(in the rows, 128 means zero)
Families of rows that turns and mirrors carry onto each other, the same ones carrying the whole set onto itself: the rest of each named row's family, in list order
4 families of 5 rows
serud: [109  89 103 115 151 146 124 117 130 116 127 116  87 149 104 149 159 114
 143]
Mugel: [127  91 123 104 164 134 114 124 120 108 127 107 100 152  97 157 158 112
 145]
fev: [112 130 101 101 132 150 116 130 109 102 108 149 118 127  92 131 138 136
 105]
Fol: [143 100  99 102 136 128 135 110 140 132 157 115 155 132  93 140 148 109
 120]
vazud: [124  94 107  91 184 144  97  97 146 115 117  94 131 143  93 128 123 124
  84]
Bofug: [123 109 108  97 175 144  96 107 161 115 118 102 126 136  74 132 117 116
  89]
duvol: [ 80 113 110  94 147 103 114 135 132 126 130  99 130 134 136 125 126 113
 116]
Tipar: [115 137 105 109 139 158 114 125 114  99 127 141 129 143  91 131 137 142
  92]
Zepog: [120 102 118  97 173 135  89  97 150 119 131 102 124 120  80 139 113 128
  89]
Lebo: [107 133 106  88 130 152 126 122 107 109 115 132 112 142  93 126 129 149
 101]
Tazu: [127  80 105 103 151 131 123 131 137 115 118 112  96 149  93 150 154 105
 142]
nok: [ 83 107  97 101 137 106 101 133 130 114 122 103 122 123 128 117 123 103
 112]
sova: [127  68 101 101 166 127 121 132 125 116 116 108 100 151 103 155 147 123
 133]
muke: [107 124 102  98 147 148 126 120  96 110 103 142 130 125 100 138 135 140
  95]
zala: [146  99 103  86 123 128 127  92 129 130 148 121 148 119 107 133 153 118
 111]
rom: [103 110 107 110 169 146 105 101 151 124 129  85 113 136  77 131 107 111
  94]
rovit: [143 101  99  89 127 127 119 108 137 127 141 124 167 117  97 123 150 107
 117]
lof: [ 90  98  97  99 147 106 107 135 106 112 123  93 128 128 128 116 124 112
 107]
Zipo: [ 78 105  96 109 135 113  99 131 130 121 144 109 135 128 130 115 130 119
 114]
fadog: [140  86 102  85 143 132 122 101 124 136 133 119 166 120  92 124 146 118
 122]

Same family as lof: vazud, sova, muke, fadog
Same family as duvol: Mugel, Zepog, Lebo, zala
Same family as nok: fev, Bofug, Tazu, rovit

Families of rows that turns and mirrors carry onto each other, the same ones carrying the whole set onto itself: the rest of each named row's family, in list order
4 families of 8 rows
Refat: [139  96 154 125 140 127 164 113 127 149 125 103 135 105 128]
repu: [155 122 125 113 128 108 140 130 108 151 128 125 128 122  92]
Ralo: [146 143 100 149 123 144 124 147 124 129 121 136 107 151 125]
kele: [150 123 104 110 148 133 134 101 138 142 128 100 108 140 127]
neb: [149 135 132 165 154 124 133 131 141 170 121 106 124 128 120]
sogos: [138 112 132 155 127 164 152 137 147 132 121 106 122 135 161]
Geb: [152 129 108 109 144 141 132 107 144 144 127  97 105 135 124]
zalo: [132 109 128 106 104 143 152 125 111 109 134 125 115 135 136]
zuk: [126 113 126 154 129 166 146 127 147 135 122 105 116 133 159]
tenu: [143 133 133 163 152 126 129 135 141 173 116 108 124 117 122]
kavo: [146 129 122 119 135 106 134 123 104 144 124 131 123 125  92]
lavak: [136  97 150 122 129 125 160 115 137 140 128 101 130  99 130]
gano: [128 120 131 158 135 168 147 132 144 129 125 115 116 132 160]
suver: [139 106 118 111 104 149 143 125 109 108 131 134 115 126 136]
soki: [132 116 149 157 113 136 149 162 115 140 115 141 131 111 131]
sigit: [151 124 126 112 126 107 132 134 104 153 125 126 122 120  96]
duzeg: [139  98 151 131 138 132 164 117 133 141 130  94 128  99 127]
Pob: [150 131 104 117 142 141 139 100 138 141 124  90 116 141 127]
besul: [145 131 135 159 153 122 139 139 141 176 113 106 123 125 123]
gine: [131 116 143 161 120 128 149 160 108 141 123 139 137 113 129]
vetuz: [134 109 151 155 120 128 149 160 112 135 121 147 128 117 125]
febe: [154 126 110 111 144 145 138 101 142 138 131 100 108 143 126]
dusa: [129 110 145 155 116 134 143 162 109 143 119 141 134 111 134]
vebo: [137 105 119 101 108 150 146 131 112 112 129 129 117 129 138]
veli: [146 142 102 148 130 147 121 147 115 142 115 137 111 153 128]
bis: [141 140 105 142 128 144 118 149 123 142 120 142 109 153 128]
Sen: [139  99 149 122 132 129 159 118 128 144 126  95 130  92 131]
zago: [134 106 121 108 111 151 156 131 109 107 132 131 121 126 134]
gug: [129 114 127 153 135 167 144 132 148 134 120 112 117 125 164]
tol: [144 144 105 141 126 141 123 145 119 138 124 143 117 157 126]
nepiv: [157 127 127 114 132 105 137 134 104 146 122 133 124 117  99]
sena: [150 130 128 168 157 128 137 135 140 168 112 114 128 122 116]

Same family as kavo: Refat, Ralo, sogos, zalo, Pob, vetuz, sena
Same family as bis: Geb, tenu, sigit, dusa, vebo, Sen, gug

Families of rows that turns and mirrors carry onto each other, the same ones carrying the whole set onto itself: the rest of each named row's family, in list order
4 families of 8 rows
godo: [121 141 143 120 138 138 126 137 140 138 113 129  97 116 132 122 131 107
 131 150 119 127 131 106 152 125 166 127 167 140 127 140]
rikif: [113 160 136 134 110 129 133 155 122 138 112 133 111 109 119 109 136 131
 108 136 145 129 146 105 156 117 155 140 120 135 143 136]
des: [109 135 117 115 113 118 120 126 133 129 131 144 124 153 119 148  97 116
 138 130 120 132 109 145 118 116  91 114 112  95 143 108]
noseg: [127 120 120 137 134 144 153 123 143 124 146 126 118 152 131 156 134 124
 135 119 117 140 102 133 104 127  91 110 111 122 155 136]
pesi: [124 127 102 124 125 119 105 124 124 112 149 140 144 147 134 165 133 143
 120 102 129 128 121 132 125 135  86 116 121 121 124 128]
vogam: [123 138 145 116 135 139 125 130 137 126 115 131 100 110 136 115 133 111
 136 143 118 120 133 108 153 120 164 127 168 139 129 144]
saro: [132 136 147 118 126 126 115 128 104 141 135 124 116  99 133 119 144 132
 117 169 131 119 138 112 162 127 153 148 134 128 126 139]
sapep: [140 125 129 145 125 123 128 140 125 143 111  92 106 123 116 125 136 137
 116 134 134 113 138 115 148 112 166 138 142 135 101 133]
lebu: [118 125 119 116 114 123 123 116 136 115 129 146 124 152 119 140 102 122
 143 130 118 125 122 154 113 111 100 116 114  91 145 108]
mel: [132 138 146 119 127 125 116 133 104 148 134 121 117 101 132 123 142 129
 115 171 132 121 135 109 162 131 153 147 132 129 125 138]
moze: [131 117 120 137 134 145 152 118 142 117 146 129 120 151 132 150 136 126
 136 116 117 135 105 135 103 124  91 112 112 121 155 136]
Tud: [131 116 120 138 134 146 153 122 145 121 144 127 119 152 131 153 135 124
 136 119 116 138 105 135 102 127  95 111 111 121 154 134]
Digep: [132 104 108 127 135 123 109 147 137 119 139 127 137 136 128 146 107 127
 147 119 114 150  99 140  97 127 102 130 108 117 138 121]
vufaz: [136 102 108 126 133 124 109 142 135 111 139 129 137 135 129 141 109 130
 149 117 114 147 103 143  94 124 102 131 108 116 140 123]
tivis: [139 127 133 135 118 124 124 129 113 122 118  97 112 113 125 116 139 142
 120 119 134 103 138 117 151 103 156 140 149 135 108 145]
peze: [123 126 100 132 132 120 110 136 137 133 143 137 139 161 125 175 129 136
 115 117 128 137 121 130 123 145  95 114 115 120 118 115]
fizeg: [136 111 102 136 133 126 118 124 146 122 136 137 137 162 124 166 136 141
 120 121 123 131 137 143 113 142 112 118 113 115 116 109]
kepod: [128 140 128 140 123 118 120 152 117 155 119  90 109 122 118 134 130 130
 112 130 140 120 121 104 156 114 149 134 145 141 103 140]
lokot: [135 100 108 128 135 124 111 144 139 116 136 128 136 137 126 144 108 129
 148 119 114 149 103 142  94 125 105 131 107 116 138 120]
maza: [112 132 119 111 111 119 118 118 128 117 132 146 125 149 123 142 100 122
 141 123 119 126 113 148 118 111  89 115 115  94 147 112]
Kat: [115 155 136 135 112 129 133 153 124 135 110 134 111 109 120 107 137 133
 109 136 142 126 150 107 154 117 159 141 121 133 144 134]
buv: [135 112 104 128 127 125 113 112 134 101 141 143 142 150 132 155 138 148
 125 106 123 121 137 142 116 132 103 120 119 116 123 121]
kur: [116 147 143 116 136 135 121 140 134 138 119 128 100 112 134 125 130 105
 131 146 120 129 123 101 158 125 156 126 168 143 129 145]
Zal: [116 157 138 132 109 130 132 151 122 131 111 136 112 106 120 105 136 134
 111 133 143 125 151 107 154 115 155 142 121 132 145 137]
zaz: [128 121 120 136 133 144 150 122 141 119 148 127 120 149 133 153 134 124
 136 115 118 137 101 132 104 124  88 109 113 122 155 137]
dar: [131 140 146 117 126 125 114 130 103 144 136 123 117  99 134 121 143 132
 117 168 132 120 133 110 163 128 150 148 135 130 127 140]
tiset: [112 160 137 131 108 128 131 153 120 133 113 135 114 106 122 107 136 133
 110 132 144 125 147 105 156 116 151 140 123 134 145 139]
viram: [117 146 145 112 134 135 121 133 131 126 119 132 102 107 139 118 131 110
 134 138 120 122 126 104 157 120 154 126 171 141 131 149]
bik: [115 127 117 119 115 121 124 122 140 128 127 144 122 157 115 146  99 118
 140 134 118 130 119 151 113 117 100 114 110  93 142 102]
ruk: [128 141 131 131 116 118 116 141 105 134 126  94 115 110 127 124 133 137
 117 116 141 110 120 104 159 105 140 136 152 140 110 152]
Vaf: [132 105 109 126 133 124 108 144 133 114 139 128 138 134 130 143 107 128
 148 115 115 149  99 140  96 125  99 131 109 118 140 124]
fose: [133 136 146 120 129 126 117 130 106 146 133 123 115 101 133 122 144 132
 115 172 131 120 137 112 161 130 156 146 132 128 125 136]

Same family as Digep: saro, mel, vufaz, lokot, dar, Vaf, fose
Same family as pesi: sapep, tivis, peze, fizeg, kepod, buv, ruk
Same family as viram: godo, des, vogam, lebu, maza, kur, bik

Families of rows that turns and mirrors carry onto each other, the same ones carrying the whole set onto itself: the rest of each named row's family, in list order
4 families of 8 rows
zoke: [120 161 160 135 113 131 113 138 135 161 114 125  93 121  96 149  79  99
 135]
ruz: [122 160 144 136 117 143 120 160 132 124 104 137 113 119  86 142  96 147
 109]
dogu: [139 153 134 144 127 148 122 117 145 151 138 116 117 125 112 122 137 124
  99]
bel: [111 147 161 123 129  98 104 132 134 165 139 120 119 100 119 144  96  95
 144]
fara: [140 154 118 147 132 131 115 137 130 124 144 120  90 113 132 109 131 110
 103]
Dosos: [100 151 133 110 144 111 108 142 141 107 126 134  88 125 136 109 106 100
 133]
baged: [ 99 152 147  99 151 132 116 126 155 114 118 135 120 139 123 118 122 124
 134]
bep: [120 161 133 116 136 137  98 139 116 102  96 121 130 141 118 132 113 132
 124]
suf: [126 150 127 158 116 111 120 171 124 123 114 144 112 113 108 124  97 146
 111]
res: [104 153 146 122 114 128 114 128 133 128 101 134 122 143  99 122 106 159
 131]
Gimo: [ 99 147 155  98 141 127 118 150 126 117 107 115 112 116 150 120 109 103
 136]
domev: [105 154 149 110 130 115 125 164 147 117 144 124 128  80 129 131 125 122
 118]
zedu: [101 171 151 120 125 120 102 121 122 137 106 141 106 141 103 121 101 158
 131]
dopu: [130 149 168 145 138 126 133 121 140 178 127 138 112 122 110 133 107 115
 117]
kon: [ 98 179 141 101 155 127 109 128 153 118 130 137 114 126 130 118 128 123
 124]
Kolov: [113 159 121 115 107 117  87 123 139 133 141  91 125 114 115 133 122  98
 128]
nemez: [128 159 166 149 142 122 122 131 129 178 134 139 101 107 113 133 106 131
 105]
nim: [144 172 148 143 153 147 113 126 128 144 117 141 114 134 107 146 112 104
 111]
Gil: [140 164 139 159 154 118 117 133 128 152 126 149  95 135 127 122 103 114
 123]
Bibem: [108 147 143 133 134 102 135 176 147 122 131 148  99  91 121 127  99 104
 112]
Kozi: [104 137 157 129 102 118 135 163 134 134 114 129 129 100 100 129 106 153
 117]
gete: [112 134 161 124 112 106 114 122 135 164 129 114 123 112 110 142 101  88
 142]
barum: [110 146 156 132  97 108 116 159 120 140 121 125 120  95 102 137 100 157
 128]
Makep: [118 155 119 133 125 115  96 139 120 111 110 130  98 144 122 108 103 143
 132]
fupo: [ 99 138 159 107 134 121 140 156 153 117 134 128 130  94 125 125 126 118
 120]
Nedog: [131 171 123 139 121 142 103 117 136 148 137 111 109 120 112 118 133 135
  88]
puno: [103 149 168 121 124 134 140 176 144 134 115 128  93  93 120 130  93 120
 119]
Luti: [122 158 135 147 114  91 108 143 127 150 121 137 103 123 106 139  81  93
 140]
ravut: [141 154 135 131 136 144 113 137 117 127 125  99 119 114 141 128 140  99
 107]
Vime: [121 147 120 135  91 107 107 148 133 125 138 104  96 102 113 123 108  87
 123]
rovu: [123 139 126 120 100 131 106 119 142 135 140  92 128 119 112 129 132  98
 121]
Kodu: [120 144 147 122  93 129 115 148 123 146 123  86  99  98 128 130 108  94
 129]

Same family as ravut: zoke, ruz, bep, Gimo, nim, puno, Kodu
Same family as kon: bel, domev, zedu, Kolov, nemez, barum, Nedog

Families of rows that turns and mirrors carry onto each other, the same ones carrying the whole set onto itself: the rest of each named row's family, in list order
4 families of 8 rows
bapa: [135 118 149 103 104  90 142 113 143]
siv: [148 119 144 110 121 133 103 115 150]
natet: [131 107 106 104 105  96 144 114 127]
gufa: [115 111 150 138  94  98  95 120 149]
fof: [118 108 108 125 119 122  81 129 124]
Dugi: [120 109 130 100 111 110 137 121 169]
Zepav: [129 135 123 129 120 129 125 143 146]
Vid: [120  91 131 104 113  81  99  95 129]
Kivi: [124 113 116 137  97  75 119 126 148]
bonup: [127 128 141 131 135 102 142 131 129]
naber: [ 97 106 135 142 105 101 124 121 125]
tuma: [127 141 142 115 110 122 131 102 141]
duzi: [125  91 126  91 109  96  99 130 155]
lok: [155 121 119  90 125 111 102 118 148]
gokol: [ 99  91 141 135 119 124 110 120 135]
repi: [134  96 148 144 114 116 112 107 152]
buki: [125 128 104 129 124 127 112 136 123]
vus: [125 115 135 101 145 132 108 105 134]
Zogul: [120 123 147  99 137 108  87 127 146]
kese: [109 131 136 106  95 111 120  99 155]
keni: [125  99 152 103 104  85 114 101 150]
dulu: [126  84 113 116 119  90  95 137 133]
muba: [114 131 101  94 128  90 116 126 132]
pir: [151 134 113 100 112  86 116 117 140]
vefa: [128 118 118 139 131  97  90 111 115]
zis: [130 102 108 135  97 104 136 109 129]
Venib: [104 107 114 118 102  81 121 127 118]
vogu: [142  94 116 127 137  99 104 139 120]
zom: [121  98 110 107 106 105  87 102 154]
vuv: [127 133 133 139 114 119 125 112 113]
rad: [119 119 150 127 123 115  81 126 147]
Duvi: [135 113 108  92 130 114 128 123 119]

Same family as keni: natet, naber, tuma, lok, buki, dulu, rad
Same family as kese: Zepav, Vid, gokol, Zogul, pir, zis, vogu
Same family as Venib: bapa, siv, gufa, fof, duzi, vuv, Duvi

Families of rows that turns and mirrors carry onto each other, the same ones carrying the whole set onto itself: the rest of each named row's family, in list order
4 families of 8 rows
Koren: [125 105 155 106 137  98 121 114 131 136 157 142 123 155 134 131 117 124
 159]
Ril: [137 129 147 125 114 111 120 126 152 120 124 131  92 159 116 151 108 125
 151]
bon: [145 127 127 118 122 111 127 117 109 147 131 146 138  91 145 114 111 143
 132]
Pori: [125 131 134 132 132 132 137 152 143 131 112 130 136 106 149 124 108 137
  87]
dum: [134 132 105 137 116 135 143 142 167 131 117 115 125 119 143 134 122 141
 110]
Saka: [131 134 174 108 112 122 122 136 142 114 134 110  93 156 128 129 115 132
 127]
nik: [147 135 142 130 138 133 110 140 162 112 124 107 111 157 124 146 127 129
 133]
fenum: [126 136 111 129 140 124 137 137 176 119 132 113 128 148 129 153 133 128
 123]
zusom: [126 137 140 123  81 112 141 119 121 140 136 139 129 114 152 110  94 136
 126]
fisur: [115 144 119 131 110 112 144 116 135 134 152 126 167 123 155 113 115 131
 119]
Tibi: [129 126 108 146  97 108 140 113 136 147 130 143 141 116 142 121 104 139
 147]
Sotu: [123 107 166 103 132 115 131 138 144 128 126 129  86 147 122 131 113 133
 129]
guleb: [146 124 140 146  94 117 112 114 121 138 122 137 123 125 137 114  98 138
 154]
Lod: [134 139 110 119 155 122 139 138 141 131 128 126 146 102 139 130 131 139
 100]
Pari: [127 129 124 135 139 117 125 128 127 138 145 142 173 116 160 125 111 129
 118]
vefo: [119 131 158 108 107  97 130 111 130 127 155 131 116 160 130 131 106 121
 155]
Sirem: [ 99 129 126 121 154 110 152 141 161 127 131 132 133 139 128 140 118 128
 102]
Rilo: [132 134 104 119 133 110 145 125 127 144 132 144 148  90 144 125 120 142
 112]
ruf: [144 127 158 101 156 108 110 126 127 121 130 126  98 141 110 134 126 132
 140]
beguv: [130 134 140 102 168 110 128 134 146 116 130 122 108 140 110 145 133 130
 121]
til: [106 146 129 113 122 119 158 140 164 119 137 113 121 140 134 137 123 131
 100]
Mipam: [140 132 163 125 103 115 108 113 111 129 150 125 139 137 151 105 107 133
 149]
memu: [141 121 154 101 135  96 116 114 114 133 134 144  99 129 116 128 112 133
 154]
Mufe: [121 141 150 116 143 122 126 134 156 109 148  97 131 164 132 132 133 127
 121]
Tifis: [131 140 124 108 159 122 138 145 151 122 121 121 119 119 122 142 135 136
  98]
Razam: [126 119 134 117 103 105 140 124 125 150 139 163 134 108 156 132  93 128
 131]
Rubof: [149 108 163 117 116 123 105 126 113 142 138 141 127 123 157 115 106 134
 143]
Zor: [126 116 156 123 167 127 117 142 148 119 131 108 127 152 128 124 131 133
 116]
Lovof: [141 127 144 137 117 106 106 110 131 128 138 135 125 157 124 131 107 125
 168]
Vabib: [127 144 133 129 116 138 137 142 143 122 130 105 145 119 154 111 123 141
  93]
Nopa: [135 129 103 152 118 129 131 124 145 137 129 120 158 117 150 116 123 143
 128]
kirif: [146 121 140 113 128  98 115 107 103 143 140 148 127 114 133 118 111 136
 156]

Same family as guleb: Ril, dum, nik, fenum, Tibi, Lovof, Nopa
Same family as til: Saka, zusom, fisur, vefo, Mipam, Mufe, Vabib
Same family as Razam: Koren, Pori, Sotu, Pari, Sirem, Rubof, Zor

